One turn moves every row onto another: examples first, then more rows asked
q_250: [ 36  18  19  -1  39 -62  15  24 -35   7  13 -22  -8]
q_477: [  1  14  18   3  30   6   2  50   1 -14   6 -42   6]
q_75: [ 41 -34  30  10  -2  -8  19  19   0   0 -30 -25 -65]
q_742: [ 11 -39  45  21 -17 -20  28  -6 -23  24  28  13 -50]
q_25: [ 12 -19 -24  -3  -4  21  26  35 -28  -6  -5 -27 -17]
q_609: [  6   0  21  42  15  17  -2  20  44 -15  15 -28 -25]
q_64: [ 10  13 -20  17  13 -51  24  13 -15 -13  34 -20  25]
q_302: [ 30  24  18 -15  33 -57  19  31 -31   5  10 -24  -8]
q_499: [ 47   6  31 -11  38 -31  19 -16  12  -7  26 -22 -51]
q_568: [ 13 -42  17   2  32 -26 -30  24  -4  44  -2 -28   6]
q_996: [ 27  -2  -2   6   1   6  30 -11  44  11  18   0 -36]
q_87: [-18 -11 -36  25   7 -40  13  34  18 -18  31 -27 -29]
q_567: [ 15 -23   2  22  -3 -50 -28 -21 -36 -37  16 -17 -21]
q_824: [ 26 -20  32  15  35 -65  17   3  24  36  24   5 -42]
q_766: [ 37  -8  31  45 -19 -13  -5  -1 -18  34   2   7 -48]
q_844: [ 53  16  22  15  -6 -15 -45  10 -10  -3   8 -17 -27]
q_48: [ 28 -37 -17 -22  19 -58  11  28 -31   4 -14  -8 -36]
q_111: [ 17 -31  10   3  59 -39  24  19  -5 -19  23 -33  16]
q_28: [ 10  10 -28   1   8 -51  26  18 -20 -12  29  -6  14]
q_576: [  7 -29 -18  14 -11 -32  49 -11  11 -17   7 -42   5]
q_247: [  7 -46  47  19 -27 -26  24 -19 -23  14  25   4 -32]
q_337: [ 31 -11  36  40 -15 -20  12 -12 -28  27  20  18 -41]
q_355: [ 25  -1  56   5  39 -20  17  44  -1  26   8 -13 -50]
q_262: [ 20 -33  37  36 -17 -22  21  -9 -25  35  31  11 -39]
q_232: [  5 -11  -4  24   8 -63 -31 -14 -19  -7 -15 -36  -3]
q_53: [ 15  -1  12  44  13  30   5  18  28 -14   2 -28 -24]
q_166: [-21 -45   5  -1   3   9 -27  15  19   0  11  -3  -2]
q_15: [ 28   0  62   3  31 -13  18  41  10  22  12  -6 -46]
q_419: [ 45 -40   6  46  25 -60  35  -2  12   0  -1 -12 -10]
q_739: [-34 -33  11   0  -9   4 -14  28  14   7  15   6   0]
q_632: [-18 -26   2   8 -25   5 -11  40   2  10   8   9   9]
q_950: [ 13  13  22   4  34  11   4  49  -3 -15   0 -32   3]
q_216: [ 21  -9  -4  16   2 -57 -17 -25 -40 -28   3 -25 -16]
q_726: [ 14  -6  -4  20  -8 -63 -26 -18 -26 -20   0 -38 -12]
q_150: [-31 -47   6  -1  14  11 -22  11  10  -9   5 -17  -7]
q_334: [ 21 -29  35  14  28 -65  19  12  22  30   3  -6 -52]
q_431: [ 11 -17  -5  10  -2 -70 -29   0 -15  17 -23 -30  -1]
q_712: [ 23 -32 -29  13  33 -36  23 -22   4  24  24  -7 -54]
q_288: [  4  -9  29  13 -36 -29  11  48 -25  27  36 -20  -8]
q_838: [ 18 -42  -1  32   0 -14  12  22  33 -41  19   2 -49]
q_619: [-29 -50   3   2  13  10 -24 -12   0   4  16 -16 -17]
q_842: [ -6  -6  20  17  19  -1  32  41   4 -20  51 -35 -42]

q_576 turns into q_838
q_64 turns into q_609
q_28 turns into q_53
Now these:
q_996 turns into q_419
q_766 turns into q_431
q_568 turns into q_288
q_842 turns into q_499
q_337 turns into q_232
q_355 turns into q_302
q_262 turns into q_726
q_477 turns into q_15
q_216 turns into q_150
q_75 turns into q_48
q_247 turns into q_567

One turn moves every row onto another: examples first, then more rows asked
q_393: [ 16  -8   8 -26  38  11   9 -23  22  -4  31 -17 -18 -11  -7 -19  21]
q_472: [ 13 -31  17  23   6 -12 -23   3  10  18  -6 -26   9 -14 -42  43  14]
q_758: [ 46  22  -5  -3 -43  29   7   0 -21   8 -14  -7  13   9 -36  26  30]
q_207: [ 18  14  24  27 -33 -25  29   4   4  16  33  33 -10 -20  23   6  -1]
q_459: [ 13  10  24  37 -14  -8  51   6   2 -17 -28 -11   2   2  29 -13 -20]
q_173: [ 15   8  17  31 -16 -16  10   7  25  10  43  30  -2 -10  30  10 -29]
q_113: [-39  28   4  23  16  60 -14  -1  -8 -22   3   2  35  -5  -4  -2  -4]
q_225: [ -6   4   0 -10 -21  19   6  -1 -16  31  -9 -37  -8  35 -44 -31 -13]
q_756: [ 15  21   5  31   1 -14  14  -2  43  11   4  10  12   0  28  -8 -44]
q_989: [ 12   0   6  20 -40   5 -16  12  -6  11   2 -15  25  -4 -44  47  30]
q_305: [ 66   4   0 -17   1  25  15 -16 -14  13 -31 -11 -12   7 -28  10  12]
q_460: [ -7   9  -8 -12  -7  21  -5  -4  14  40  -7 -22 -25  21 -47 -10 -33]
q_74: [ 21  22  22  37  -1 -17  21  13  28   4 -20  -2  24  -1  22 -12 -42]
q_752: [ 10   6  25  29 -35 -13  56   2 -11 -10   5  11 -18 -10  28  -3   5]
q_199: [  5   2   9  34 -37 -18  46   1 -20 -19  -8   5  -3   8  31 -25  -8]
q_708: [ 45 -28  13  -1  30   0  -4 -15   6  18 -25 -24 -15  -7 -31  20   1]
q_252: [-15 -26   7 -13 -16  18  13  20 -18  29  32  -4 -14  32 -41  26 -16]
q_458: [-18  13   6   1  12  28 -33  -4   1 -24 -58  -4  31  -7 -13   0   7]
q_948: [ 26  25  23  31 -13 -27   8  12  28  25  17  25  15 -15  19   1 -31]
q_307: [  5 -22  32 -21   7  25 -14 -13 -39 -14  13  21  -6 -19   1   3  48]
q_901: [  9  19   2  31 -11 -16  36  -6  17  -9 -27  -4  11  11  29 -29 -30]
q_946: [-13  -8  -4 -14  -4  20  -1   8  12  39  16  -1 -28  18 -45  26 -34]
q_311: [ 19   4  18 -32  16  31 -32  -4  -8   8  22  46  17 -13  -3  24  25]
q_879: [  0  33   3   7  16  58 -31   6 -30  -7   9  35  25  -4  -4  -9 -25]
q_219: [-18  -3  -3  21 -30   9 -32  38 -17 -42  -7  -1   8 -13 -33  15 -19]
q_699: [-59   1   3  16  31  27   4 -22 -16 -13   2   2  18  -9  -3  -8  24]
q_743: [-18 -16  24  -1   6  24 -16 -12 -33 -34 -37 -11   3 -15  -5 -11  37]
q_335: [-32 -11   2  -3  40   3  -1 -26 -40   5   6  35  -1 -14  -4 -17  19]
q_313: [-15 -23  20  15   9  17 -22   6  12 -34  23 -32 -25 -31 -20   2  -2]
q_487: [  8  -5  19  32 -40 -17  30   9 -14  -7  36  26 -11  -6  30  -1  -8]
q_340: [ -9 -18  10 -11 -27  17  17  14 -34  22  17 -26  -1  40 -41  -7  -3]
q_500: [  4  25   4 -18  19  31 -44   0  16   3 -20  32  40  -6 -10  23  -1]
q_339: [ 33  21 -22 -50  17  -3  21 -10  -1   4   8  23  18  19 -13 -18  17]
q_444: [  2   9   1  -8  30  23 -21  -9 -48   8  11  57   4 -10  -4 -19 -11]
q_644: [ 11  23 -29 -20 -26  -3  -7  27 -25 -18 -16  33  35  19 -30   3  -8]

q_219 turns into q_644
q_758 turns into q_305
Now these:
q_699 turns into q_113
q_307 turns into q_743
q_487 turns into q_199
q_207 turns into q_752
q_340 turns into q_225

One turn moves every row onto another: examples first, then more rows asked
q_187: [ -5 -39   5  -3 -16   2 -12   4   2 -44 -40 -39]
q_765: [  2   2   4   3  -3   1  -9 -11  13 -48 -42 -27]
q_803: [  0 -28 -31   5 -11  39 -10  32  17 -48 -43  31]
q_106: [-10 -55 -27  20 -25  35  -8  31   8 -46 -31  26]
q_926: [ -3 -12  -3 -11  -3  -3 -29  -3 -18 -41 -48 -32]
q_204: [ -2 -10  -3 -17   4  -2 -13   5  10 -34 -47 -43]
q_966: [ -6 -29 -34  15 -14  34 -27  26 -14 -43 -43  38]
q_531: [-44 -17 -18  19  34 -22 -16  16  15  27 -11 -38]
q_341: [-43 -17 -36  62  18  10 -10  22  21   9   4  34]
q_417: [-50 -27 -18  45  35  -4  -9  54   8  11   1  27]
q_466: [-40 -33 -49  42  18  18 -13  46  18  11 -10  34]
q_862: [-45 -40  -5  26  15 -24 -12  10   3  13  -7 -49]
q_365: [-59 -19 -36  57  19   3 -25  35   8   8  -1  23]
q_497: [-46 -31 -47  47  16   9 -30  31 -12  12  -9  31]
q_830: [ -4 -16 -30  30 -12  34  -9  20  19 -50 -33  41]
q_706: [-13 -29 -12  20   5  29  -5  53   9 -46 -32  48]
q_590: [-45  -3  -3  25  23 -29 -27  10   3  -1 -14 -46]
q_906: [-50 -56 -35  53   5   9 -11  36   8  11   0  19]
q_686: [-44 -14 -15  22  28 -24 -31   5 -14  16 -16 -36]
q_397: [-38  -1  -7  31  29 -26 -14  -4  14  10  -9 -39]
q_874: [ 27 -20 -10  14   1   4 -11  20  -3  -9  28  36]
q_853: [-36 -12  16  14  39 -29 -14  26   5   0 -16 -38]
q_596: [  2 -14  20 -11   9   1 -11  25   4 -56 -45 -17]
q_589: [ 26 -10   6   4   9 -17 -16   6  -6   1  26  -1]
q_813: [ 14 -17  -7  21  11 -13 -15  17  -4  10  37  22]
q_231: [ 35 -15   2   0  -3  -3 -13   9  -5 -19  17  15]
q_899: [-17 -22 -31  29 -14  32 -22  37   8 -50 -33  42]
q_969: [ -5  -5   4  -3  -9   3 -24   7   4 -59 -45 -23]

q_187 turns into q_106
q_830 turns into q_341
Now these:
q_926 turns into q_966
q_803 turns into q_466
q_853 turns into q_596
q_899 turns into q_365
q_589 turns into q_231

One turn moves every row onto another: examples first, then more rows asked
q_800: [-19  21   0  49   4  20  45  36  10  -3  19   3  -7  16  22 -28 -16   2
  -2]
q_478: [ 12  37  10 -21   2 -10 -18  18  30  -8  -9 -37  13  30 -27 -19  -2  16
 -27]
q_592: [  2 -14 -13 -18 -16   6  -3  23  -8 -20  34  49 -16 -44  27  18  -7  13
   4]
q_329: [-18 -35  29  20  21 -10 -11 -16 -44  40 -12  11   4   0 -18   5  15   4
 -19]
q_634: [-23 -25  -1 -34 -27  -2  14 -15   4  11  20  48   8 -41  33   4  -3  21
   1]
q_137: [-40  27 -55  28 -27  -7 -15 -24  -5  -9 -16  30  12  -7   4 -13   4  20
  -9]
q_737: [ -4 -20  40 -21  36  -7 -18   3 -24  46   3 -10  -5  -8  -8   1 -27  14
 -20]
q_418: [-14 -22  45  13  41  15  10 -21 -36  27  11   0  -4  -4  -4   2 -16   0
   8]
q_984: [ -6 -18 -10  33 -25  -6  35  51  18  15   0   8 -10  15  30 -38  -3   4
 -14]
q_864: [-22 -48 -29 -29  -7 -25 -19 -14  -2 -36   5 -12   9  12  -3 -19  26   6
  13]
q_77: [ 10  38  30 -13   0  21   4 -19  15 -26  -7 -33  16  37 -15  -9   0   9
   6]
q_452: [-22  22  -7  34  17  -9  20  56  10  26   8   6  -8   3  17 -17 -26  21
 -35]
q_764: [ -6  42 -45  16 -24  -1 -25  -8   0 -28 -19  27 -22 -23  -8   8   6  20
   7]
q_823: [ 23  31  20 -23 -28   2  -3 -14  12 -13 -31 -11  37  32   3   5   4  23
 -24]
q_908: [ 14 -39 -33 -11  14 -22 -34 -11 -16 -44   2  -2 -15 -13  -9   4   4  -2
  16]

q_634 turns into q_137
q_452 turns into q_478
Now these:
q_823 turns into q_329
q_908 turns into q_592
q_77 turns into q_418

One turn moves every row onto another: examples first, then more rows asked
q_687: [ 53  19  29  31 -21 -25   3  -8   1   7   0 -16  12  10 -38  -5  23]
q_841: [  9 -20 -42  -3  -8  25   4 -13   5  28 -53  28  24  -8   4  34  40]
q_633: [ 37 -58  -2  -4 -18  40 -24  -3 -19  27  12 -16  35   6  16  11   0]
q_139: [ 53   6  28  18 -30 -14 -21  -7   9  17  14 -32   4  -1 -18  17  24]
q_328: [-28  21   0 -49  -1  18 -29   9 -19  26  -3  13  -7 -10  22 -24  -5]
q_802: [-26  15  -1 -48 -11  12 -34  15 -20  32  -3   5 -13  -7  24 -24   1]
q_373: [ 54  33  36  22   4  -8   3 -19   1  -3   6   9  26   2 -19   3   7]
q_394: [ 36 -52   2  -1   0  47 -18  -8 -17  20   8   2  45   1  21  12  -9]
q_201: [-14  20 -10 -20  21 -14  52  -5   5 -10   9 -28  -7  15 -20  -2   2]
q_666: [-13   6 -13 -24  -3 -14  35  -2   9   0  14 -49 -23  14  -9   7  10]
q_562: [-30  15  -7 -46 -17   5 -28  19 -22  35  -7  -2 -13  -4  13 -29   3]
q_518: [-28  29  -1 -41   0   8 -16  11 -26  24 -10  24  -1  -2   9 -39  -3]
q_555: [ 30 -53 -15  13 -38  18  -2  13 -28  35  -2 -23  33  23 -23 -20  20]
q_655: [ -9   4  -1 -34  23   6  29 -14  14  -8  24 -33  -9   0  13  29 -12]
q_762: [-13   0 -11 -29   3  -8  29  -5  14  -1  19 -51 -22   5   3  18   5]
q_435: [-14  19  -5 -23  31  -6  48 -13   6 -17  12 -18  -3  10  -7   5  -8]
q_153: [  8 -24 -40  -1 -10  24   1 -11   4  31 -50  23  21  -2   8  33  46]
q_690: [-17  13 -11 -21   8 -18  44   0   8  -7   8 -43 -16  18 -18   0   9]
q_928: [  7 -17 -42  -1  -6  23  11 -12   2  27 -57  31  26  -2  -4  29  47]
q_177: [ 31 -34  -8  17  -1  21  24   3 -31  14  -8  15  54  27 -25 -31   6]
q_364: [  9 -25 -44  -3 -15  22   3 -10   2  34 -52  25  18  -7   4  31  47]
q_200: [ 54   5  35  12 -22  -6 -26 -15   9  13  13 -25   5  -5  -5  26  16]
q_327: [ 34 -30   2  10  14  29  17  -7 -32  10  -1  24  62  16  -9 -20  -7]
q_129: [ 53  29  31  27  -4 -18  10 -13  -2   0   1   0  23   4 -34  -8  16]
q_96: [-24  26   4 -46   6  12 -22  10 -24  25  -4  21   1  -3  17 -30  -6]
q_342: [  5 -21 -43  -1 -16  15   7 -10  -1  34 -56  26  20  -4  -4  25  48]
q_164: [ 37 -37   6   4  17  43  -2 -10 -22  11   6  21  58   7   9  -2 -13]
q_987: [ 55   8  27  26 -33 -21 -10  -5   1  17   6 -27   7   6 -33   5  23]
q_370: [  9 -27 -44   0 -15  22   5  -8   4  32 -52  23  21  -4  -2  29  49]
q_268: [-30  23  -9 -42 -13  -2 -15  17 -26  29 -10   7 -10   2  -2 -42   8]
q_827: [ 29 -42 -14  15 -22  15  15  11 -32  23  -6 -10  45  30 -33 -33  13]
q_411: [-30  18  -6 -41 -20   3 -23  21 -22  36  -9  -1 -13   0   6 -39   7]
q_438: [ 31 -62  -9   4 -32  27 -18   7 -21  35   7 -27  28  14   1   0  14]
q_158: [-15   1  -4 -33   7  -1  22  -8  18  -4  22 -43 -20   4  12  26  -3]
q_961: [-11  16   0 -28  31   1  38 -15  10 -13  18 -19  -3   3   8  19 -13]
q_57: [  7 -20 -42   2 -10  19   9  -9   0  28 -56  32  24  -2  -3  25  49]
q_861: [-32  29  -7 -40  -4   2 -12  17 -27  27 -12  18   0   4   2 -45   4]
q_721: [  7 -19 -41  -2  -3  22   3 -15   5  29 -55  30  25  -5   5  29  43]
q_212: [ 54  24  41  17   8  -2 -14 -22   6  -2  12   5  25  -5  -7  21   5]
q_693: [ 57  13  40  12  -4  -1 -17 -21   8   6  17  -9  18 -10   2  28   5]

q_802 turns into q_562
q_153 turns into q_364
q_164 turns into q_394
Now these:
q_201 turns into q_435
q_139 turns into q_987

